In the data rows, zero lies at 7.5, halfway between 7 and 8.
Some points, one per row:
8|7|4|3|8|7|7|7|7|8|7|10|4|9|7|6|7|9|7|9|10|8|5|9|7|10|10|9|7|8|7|9
7|7|8|6|8|8|9|7|8|9|8|4|9|7|6|8|8|9|7|11|7|8|10|9|4|7|9|8|7|11|7|9
8|7|7|5|8|9|7|7|7|9|7|10|6|8|5|8|7|9|7|10|8|8|6|9|7|9|9|7|7|8|7|7
8|9|10|9|6|5|9|10|6|9|5|3|10|6|8|5|7|6|8|4|8|8|10|6|6|10|4|9|7|9|9|7
8|8|8|12|8|8|7|7|8|7|8|11|6|6|7|8|7|9|7|10|4|8|8|9|3|7|9|7|7|10|7|9
8|8|5|4|7|7|7|7|7|9|7|5|7|4|9|8|8|9|7|8|6|9|10|8|7|9|9|7|6|10|7|7
10|7|5|8|9|7|11|6|10|15|9|6|9|0|7|8|8|6|7|14|0|6|7|4|11|5|5|7|11|10|5|8
7|8|7|5|8|9|7|7|8|9|7|5|6|6|8|7|7|9|6|5|11|8|6|9|8|8|6|7|7|10|8|9
8|7|12|5|8|7|7|7|7|10|8|7|8|4|7|7|6|9|6|15|7|8|6|9|9|10|7|8|7|6|7|6
8|7|7|6|8|9|7|8|7|8|8|9|7|11|6|7|4|8|7|11|13|7|6|9|7|9|6|7|7|11|7|10
8|7|7|4|8|7|9|8|8|8|8|9|5|6|4|8|7|9|7|7|12|8|5|9|4|7|9|8|8|9|7|5
7|7|4|15|8|9|7|7|8|7|7|7|8|5|5|7|8|9|6|4|10|7|5|9|4|9|9|9|7|7|7|8
8|7|3|3|8|8|7|7|7|7|7|8|8|9|6|8|8|10|7|13|11|8|8|9|7|9|10|8|8|7|7|8
8|6|7|2|8|8|7|7|8|3|7|8|6|10|7|7|8|9|7|7|3|8|6|7|12|7|8|7|7|7|7|5
7|7|10|6|8|8|7|7|7|4|7|10|6|9|7|8|8|9|6|9|7|8|11|8|8|9|10|8|7|10|7|9
8|7|10|0|8|7|6|7|8|7|8|9|5|8|10|7|6|8|6|4|8|8|9|8|14|9|7|7|7|7|7|6
7|7|7|6|8|7|8|7|7|7|8|9|8|8|6|8|8|10|5|7|12|8|2|8|6|8|9|8|7|12|7|9
8|7|6|3|8|8|7|8|8|5|8|7|8|8|9|6|7|9|8|2|8|8|8|8|13|9|9|8|7|7|6|10
7|7|10|6|8|8|8|7|7|4|8|7|7|9|9|7|4|9|7|10|6|8|8|9|6|8|9|7|7|11|8|5
8|7|11|9|8|9|6|7|8|10|7|7|6|6|5|7|6|9|6|5|9|8|4|8|8|9|9|7|7|6|7|9
7|7|11|8|8|9|8|7|8|5|7|2|6|9|6|7|7|9|7|11|9|8|9|9|1|6|8|9|6|11|7|9
8|7|5|6|9|7|7|6|8|6|7|3|9|2|8|8|7|8|6|8|10|6|10|8|10|8|8|6|7|7|7|6
8|8|10|10|8|9|7|7|8|10|7|6|6|10|6|7|6|9|6|12|6|8|9|9|10|10|8|8|7|9|7|7
7|7|12|6|8|9|7|6|7|6|8|8|5|9|4|7|7|9|6|8|8|7|8|8|3|9|8|9|7|10|6|8
11|9|3|13|7|3|13|11|9|15|9|2|15|1|13|8|11|2|8|5|6|8|15|0|10|11|4|12|10|3|14|0
8|7|11|11|8|7|8|8|8|9|7|4|5|8|9|7|6|10|7|6|9|9|8|9|8|8|9|9|6|8|7|8
7|8|8|6|7|10|6|7|6|8|7|10|5|10|10|7|8|9|7|8|8|8|4|8|9|6|9|9|6|8|7|6
7|7|3|6|8|8|9|8|8|8|7|7|7|8|9|7|6|9|6|14|5|8|2|8|14|10|9|9|7|11|7|6
7|7|10|7|8|9|8|8|8|11|7|9|6|11|10|7|6|10|7|13|5|8|10|8|1|8|8|8|6|8|7|7
5|9|7|7|7|7|8|9|7|6|7|6|8|6|12|6|7|7|8|3|11|9|10|9|6|7|6|8|7|6|7|7
6|8|3|9|8|6|6|7|6|6|7|8|9|13|8|10|5|5|9|4|10|6|11|7|7|5|10|4|5|6|6|11
8|7|10|7|8|8|9|7|7|8|8|8|5|2|8|7|7|9|7|5|9|8|4|8|10|6|7|6|7|10|7|9
9|8|7|6|9|8|8|8|9|7|8|8|9|4|5|7|7|8|8|9|7|9|7|8|6|6|5|9|6|7|6|3
8|7|11|4|8|8|6|7|8|8|7|6|8|9|6|7|8|8|6|7|9|7|12|9|8|8|9|7|7|9|8|6
7|7|8|10|8|7|7|7|6|8|7|5|9|8|8|8|6|7|10|1|6|8|10|9|8|10|8|9|9|6|9|11
7|7|8|12|8|8|6|8|9|3|7|11|6|3|7|7|5|9|7|9|8|10|4|8|8|10|7|7|8|7|7|12
7|7|9|11|8|8|7|7|8|6|7|5|6|7|13|7|5|9|8|5|10|7|6|9|3|6|9|8|7|9|7|10
7|8|7|5|8|8|8|6|8|8|7|7|8|10|9|7|6|9|6|7|7|8|7|8|7|8|7|9|8|9|6|11
7|8|10|10|8|9|8|8|6|4|8|5|7|10|10|7|5|9|8|8|5|8|6|7|8|7|8|7|6|10|6|7
6|14|14|9|0|0|14|15|10|15|4|0|15|0|12|0|15|0|15|0|0|4|15|0|2|13|0|15|15|0|15|0
8|7|7|9|8|8|8|7|7|4|7|6|6|2|7|8|6|10|6|7|6|8|8|9|8|8|8|8|7|11|7|7
7|7|5|7|9|8|9|7|8|8|8|9|8|7|5|9|7|7|7|9|12|6|13|7|9|8|10|7|8|3|7|10
7|7|6|4|8|8|8|7|7|7|7|7|8|8|9|6|8|9|7|8|4|8|12|8|9|7|9|8|7|9|7|10
7|7|8|6|8|8|8|7|8|6|8|9|8|10|10|8|6|9|7|10|12|8|3|9|10|6|8|8|7|9|7|9
7|11|13|6|0|0|10|15|10|15|7|0|15|0|12|1|15|0|15|0|0|4|15|0|4|9|0|12|15|0|15|0
7|7|7|9|9|7|10|6|7|5|8|8|8|9|6|8|7|9|7|3|7|7|7|9|8|7|7|7|7|4|6|10
8|7|10|3|8|8|7|7|8|8|7|9|5|3|9|7|6|9|8|10|13|9|7|9|6|10|7|9|7|10|6|9
7|7|6|5|7|8|6|8|6|11|8|10|6|5|9|6|8|8|8|5|8|8|9|8|5|9|6|6|6|9|5|9
7|7|2|8|8|8|9|7|8|5|7|8|7|11|9|6|6|10|7|9|9|8|7|9|6|6|7|9|8|8|7|8
8|7|5|7|8|7|6|7|7|9|8|10|6|7|5|8|5|9|7|7|6|7|6|7|7|9|8|7|6|8|6|9
8|7|7|0|8|8|6|7|8|8|8|6|6|6|8|7|6|9|6|9|13|8|7|9|9|6|6|7|7|9|7|9
7|9|8|5|7|8|8|8|7|3|9|12|7|12|7|10|6|6|8|11|8|9|9|10|6|7|9|6|8|5|9|8
Then 12 other points, each followed by its number:
7|7|7|9|8|7|7|8|8|6|7|8|6|6|9|7|8|9|7|0|6|9|8|8|12|8|10|7|6|7|7|7 0
11|5|15|13|0|4|3|7|15|0|15|14|14|8|7|15|15|0|12|10|4|0|10|0|15|0|15|0|15|0|15|10 1
8|8|6|12|8|8|6|7|8|9|8|14|6|10|12|7|9|9|7|5|8|9|8|8|7|8|9|7|6|10|7|7 2
8|7|4|8|8|8|8|7|8|7|7|9|7|3|5|8|7|9|7|11|6|8|6|9|12|11|9|7|7|9|8|6 3
7|8|11|12|8|9|6|7|8|9|7|7|7|7|5|7|6|9|7|7|9|8|8|8|5|9|7|9|7|6|7|6 4
7|8|1|9|7|8|8|7|6|4|7|8|5|10|3|8|7|8|7|9|6|8|4|8|6|5|7|7|6|7|6|9 5
6|8|7|5|7|9|6|7|5|7|7|13|6|7|6|7|6|6|9|3|4|8|9|8|5|6|7|7|5|7|6|12 6
7|7|8|6|8|8|9|7|7|7|7|7|4|3|7|8|6|9|6|8|9|8|8|8|10|7|7|7|7|9|7|7 7
7|7|8|11|8|8|7|7|8|9|8|8|5|8|8|8|8|9|7|8|9|8|6|8|10|8|9|7|7|5|7|11 8
7|7|11|7|8|8|8|7|7|7|8|8|6|9|7|8|5|9|7|2|9|8|7|9|6|8|7|8|7|9|7|8 9
7|7|11|8|8|8|8|7|7|10|7|11|8|10|8|8|8|10|7|6|1|8|4|6|8|8|7|8|7|8|7|6 10
8|7|4|6|8|9|7|7|8|9|8|5|6|8|8|7|7|9|7|8|11|9|5|9|6|9|8|9|7|7|7|10 11
Which two of these numbered points are nearest to each point below, ignoring the 3 directions in which the first points spread most? Their numbers follow each, nearest first.
8|7|6|4|8|8|6|7|8|7|7|11|6|9|8|8|8|9|8|11|3|8|8|9|3|8|9|9|7|6|8|8 > 6 11
8|7|5|5|8|7|7|7|7|7|7|8|6|6|4|7|7|10|7|9|2|9|10|9|5|7|8|8|7|8|6|8 > 6 5
8|7|6|7|8|7|7|7|8|8|7|6|5|8|9|6|7|8|7|9|9|8|5|8|6|6|9|7|7|8|7|6 > 11 7
5|9|15|5|5|6|6|11|5|9|4|8|12|8|7|6|9|2|12|0|9|9|9|7|4|5|4|9|8|7|8|5 > 9 6
8|7|10|5|8|9|8|7|8|8|8|11|6|8|9|7|7|9|6|10|4|7|5|8|11|6|9|8|7|8|6|9 > 10 9
10|7|15|13|5|5|9|5|9|13|12|7|15|5|11|10|12|0|13|6|10|1|9|3|9|2|6|3|15|0|14|13 > 8 1
7|7|10|7|8|8|6|7|8|5|7|5|4|2|7|8|6|8|7|9|9|8|6|8|6|9|7|9|7|8|7|9 > 7 9
10|6|12|12|7|8|7|5|10|6|8|6|7|12|5|12|9|3|7|9|4|1|8|4|13|3|9|2|11|5|8|13 > 8 10
7|7|5|8|8|9|7|7|8|9|7|10|5|11|3|7|7|9|7|7|11|9|5|9|9|9|7|8|7|7|7|6 > 4 11
7|8|4|11|7|8|6|8|7|4|7|6|7|11|10|8|7|6|7|8|4|9|5|8|5|4|7|7|6|8|7|8 > 5 11
7|7|7|10|8|9|8|7|7|9|8|8|7|13|10|7|6|8|8|6|8|8|5|8|10|8|9|6|6|9|6|12 > 8 10
8|7|10|9|8|9|8|8|7|9|7|9|3|6|7|7|8|9|7|12|8|9|10|9|4|6|8|9|8|9|7|7 > 7 4
5|8|5|7|7|7|7|7|5|2|8|10|6|13|9|8|4|7|10|7|2|8|5|7|7|6|8|6|5|6|5|11 > 5 6
8|8|3|13|8|7|8|8|7|4|7|6|6|4|6|8|6|7|6|10|10|9|8|8|8|10|8|8|7|10|8|4 > 3 7
Here are 12 other points, each followed by its number:
7|7|3|9|8|8|7|7|8|7|7|7|6|10|1|8|5|9|7|8|7|8|9|10|9|11|7|9|7|10|8|6 0
8|7|8|6|8|9|8|7|7|8|8|5|7|5|8|8|6|9|7|11|6|8|9|8|12|8|7|7|7|8|7|6 1
7|12|9|14|4|2|10|15|4|13|4|2|15|0|10|6|9|0|12|0|15|9|12|2|3|11|1|13|8|1|15|0 2
8|7|4|7|8|7|6|7|8|7|8|11|8|10|6|7|6|9|7|9|6|7|6|9|7|6|9|7|6|8|7|10 3
7|7|8|7|8|8|8|8|8|7|7|9|8|6|11|8|7|10|7|7|11|8|10|9|9|8|7|7|6|10|7|5 4
8|7|4|10|9|7|5|7|9|7|7|7|7|10|7|8|6|9|7|10|3|9|8|7|7|8|9|8|7|13|7|6 5
7|7|5|8|8|8|8|8|7|5|8|5|8|8|10|7|6|10|7|7|6|8|4|10|10|9|9|9|6|10|7|10 6
8|7|5|5|8|8|8|7|7|5|7|7|6|2|7|7|8|10|7|13|2|8|3|9|5|8|9|9|7|7|7|7 7
7|7|6|13|8|8|7|7|8|7|7|10|5|10|10|8|7|9|6|7|9|8|2|9|11|9|7|8|8|12|7|10 8
12|8|15|15|6|4|12|0|7|12|15|10|15|9|7|15|10|0|15|0|5|0|11|0|15|0|7|0|15|0|10|15 9
7|7|11|11|8|9|8|7|7|8|7|9|8|11|7|7|7|7|7|5|11|9|7|10|8|6|6|7|5|5|7|7 10
8|7|7|11|8|8|7|7|9|7|7|3|5|9|6|8|7|9|8|11|4|8|4|8|7|8|5|9|7|7|7|9 11
The same question for these:
8|7|4|7|8|9|7|7|8|3|7|8|5|8|7|6|6|9|6|7|5|9|9|8|7|8|10|8|7|10|7|6 > 5 1
8|7|6|9|8|9|7|7|7|5|8|7|5|9|4|7|8|9|6|10|12|8|4|9|10|9|9|8|7|8|7|12 > 11 1
8|7|5|8|8|8|7|7|7|9|8|12|6|9|5|7|5|9|6|12|7|8|6|10|9|8|9|8|7|10|7|9 > 3 0
8|7|15|9|8|9|5|7|8|6|7|4|9|3|7|7|7|9|7|3|9|8|9|8|10|7|8|7|7|7|7|11 > 1 4
8|8|5|8|7|6|7|8|10|12|7|8|10|5|11|7|9|8|8|8|9|9|15|4|5|10|9|8|8|8|7|8 > 4 3
8|7|8|10|8|9|9|8|8|9|7|7|8|5|7|8|7|9|7|5|4|7|6|8|9|7|9|7|7|11|8|9 > 6 1
8|7|7|12|8|9|6|7|8|9|7|8|8|6|8|7|8|9|7|7|7|8|2|9|10|10|7|8|7|13|7|5 > 8 6
8|7|7|7|8|8|6|7|7|9|8|10|8|10|4|7|6|9|6|11|5|8|7|9|2|10|7|8|7|8|7|7 > 3 0
8|7|9|5|8|8|7|7|8|7|7|6|6|7|6|8|7|9|7|11|7|7|14|9|5|8|9|7|7|6|7|9 > 1 3
8|7|6|13|8|8|6|7|8|8|7|8|5|12|4|8|9|9|5|10|6|7|1|9|6|8|7|7|7|7|7|10 > 11 3
8|7|5|11|8|6|6|8|9|7|8|8|5|11|6|8|6|9|7|8|6|10|7|8|8|10|7|9|7|10|6|6 > 5 0
8|9|7|9|7|6|12|10|6|10|5|6|7|9|5|7|9|5|7|4|8|9|8|6|8|11|7|9|6|10|10|4 > 0 10
6|8|13|7|7|9|7|7|6|11|7|7|9|12|7|7|8|5|10|8|11|9|8|9|10|5|4|8|8|7|7|8 > 10 1
8|8|12|3|8|8|7|7|7|5|8|7|5|11|5|8|6|8|8|8|9|8|8|7|10|7|7|8|6|11|6|7 > 1 4
